In the rows, zero is written as 128.
One turn or mirror swaps these rows in pairs. Which row does each one swap with?
The rows were stretched afterwards, more along some directions than others.
Z_310: [128 131 118 123 110  84 128 105 111  97 149 133 123 135 118 105 111]
Z_44: [104 126 129 139 167 141 154 133 121 136 118 114 133 124 126 131 145]
Z_127: [114 102 135  97 156  86 138 149 117 133 149  92 141 124 152 109 162]
Z_342: [159 102 123  99 146 165 128 149 122 169 154 153 148  91 146 129 158]
Z_446: [160 135  98 116 176 171 122 137 162 152 114 148 132 119 120 160 154]
Z_978: [131 102 136  88 160 109 129 168 112 151 138 108 134 102 158 105 150]
Z_755: [ 92 102 152  96 196 188 149 154 143 169 140 127 117  78 107 168 162]
Z_810: [102 126 150 122 152 153 154 118 131 132 116 123 153  95 132 144 164]
Z_12: [158 120 117 128 138 129 120 138 139 135 118 164 132  92 120 135 141]
Z_484: [147 115 108 109 193 161 141 146 154 165 125 132 149 112 112 164 154]
Z_303: [ 82 109 145 120 116 163 155 128 132 129 116 147 143  91 132 144 138]
Z_111: [132  98 153 103 149 114 137 161  99 130 147 127 129 107 171  98 155]
Z_9: [132  98 132 109 183 146 111 144 120 166 146 118 160 119 137 148 172]
Z_860: [182 140 116 155 133 112 100 126 159 118 127 158 149 155 129 139 152]
Z_58: [108 134 130 142 141  95 143 111 140 111 102 137 140 139  94 134 136]
Z_235: [122 116 124 141 137 102 137 121 115 100 122 127 118 121 114 128 118]
Z_466: [162 130 107 155 143 155 110 107 143 128 127 143 124 108 124 126 125]
Z_925: [ 92  90 129 123 169 141 154 122 132 139 130 136 139  88 113 147 111]
Z_418: [124 120 127 153 116 136 127 103 128  96 131 150 136 115 119 130 138]
Z_751: [111 109 120 141 130  89 130 107 119 135 132 123 156 111 108 113 127]
Z_250: [108 118 136 122  98 104 152 102 121 119 142 132 138 137 117 109 110]
Z_941: [127 121 116 104 150  91 139 169 104 147 135 132 144 128 166 103 166]
Z_47: [123  94 142 113 171 132 143 115 127 159 119 129 150  84 118 118 111]
Z_996: [152 112 137 117 178 122 144 133 145 113 131 111 145 103 109 120 148]
Z_872: [117  95 146 130 186 151 140 118 128 156 121 167 140  99 121 121 143]
Z_574: [118  79 138  76 178 144 112 121 123 173 155 112 146 109 118 138 146]
Z_72: [123 110 121  74 171 158 141 149 146 164 123 131 142 101 116 149 153]
Z_880: [122  82 120 101 198 155 115 149 119 185 136 125 145  83 125 140 158]
Z_101: [117 112 118 113 145 112 140 104 130 118 128 130 117 128 100 116  93]
Z_724: [154 133 145 116 163 121 140 150 137 114 115 151 137 114 107 126 145]
Z_801: [112  92 135  71 192 146 160 159 130 167 135 119 134  83 111 145 155]
Z_619: [195 140 101 103 167 182  97 122 167 143 143 138 137 105 116 141 146]
Z_752: [124  95 143 115 168 159 152 159 139 145 136 125 125 121 106 156 138]
Z_792: [140 110 123 111 107 150 120 128 140 136 171 128 131 112 115 150 145]
Z_593: [145 115 131 107 130 159 136 149 133 151 133 147 133  76 127 141 150]
Z_241: [147 122 142 115 167 186 113 137 163 141 119 130 102  96 103 165 143]
Z_870: [149 124  93 135 124 132 106 100 141 124 129 129 142 142 121 135 127]
Z_357: [125 127 138 150 141 107 127 129 119 134 146 171 138 153 116 121 153]
Z_841: [130 109 119 136 164 149 124 119 138 121 117 128 139 121 111 132 134]
Z_955: [122  76 158 105 166 162 116 136 103 175 153 123 139 106 130 135 144]
Z_345: [ 90  90 150 139 164 163 154 109 131 126 134 117 128  85  94 151 130]
Z_273: [158 128 145  92 128 164 122 104 126 140 159 134 129 120 104 128 123]
Z_759: [101  95 136 113 110 151 136 115 133 125 147 130 115  91 102 135 127]
Z_556: [100 112 145  97 140 119 148 116 123 136 132 148 118  85 127 101 138]
Z_264: [132 104 139 125 139 129 134 158 137 157 132 163 156 109 142 118 155]
Z_198: [157 105 124 118 160 153 128 153 123 148 144 157 139  82 142 133 150]
Z_703: [117 106 125 137 144 119 150 121 123 120 148 142 127 147 112 131 119]
Z_706: [116 108 130 112 174 150 130 148 151 149 128 126 110  89 112 117 149]

Z_44 is swapped with Z_751
Z_792 is swapped with Z_752
Z_345 is swapped with Z_250
Z_446 is swapped with Z_12

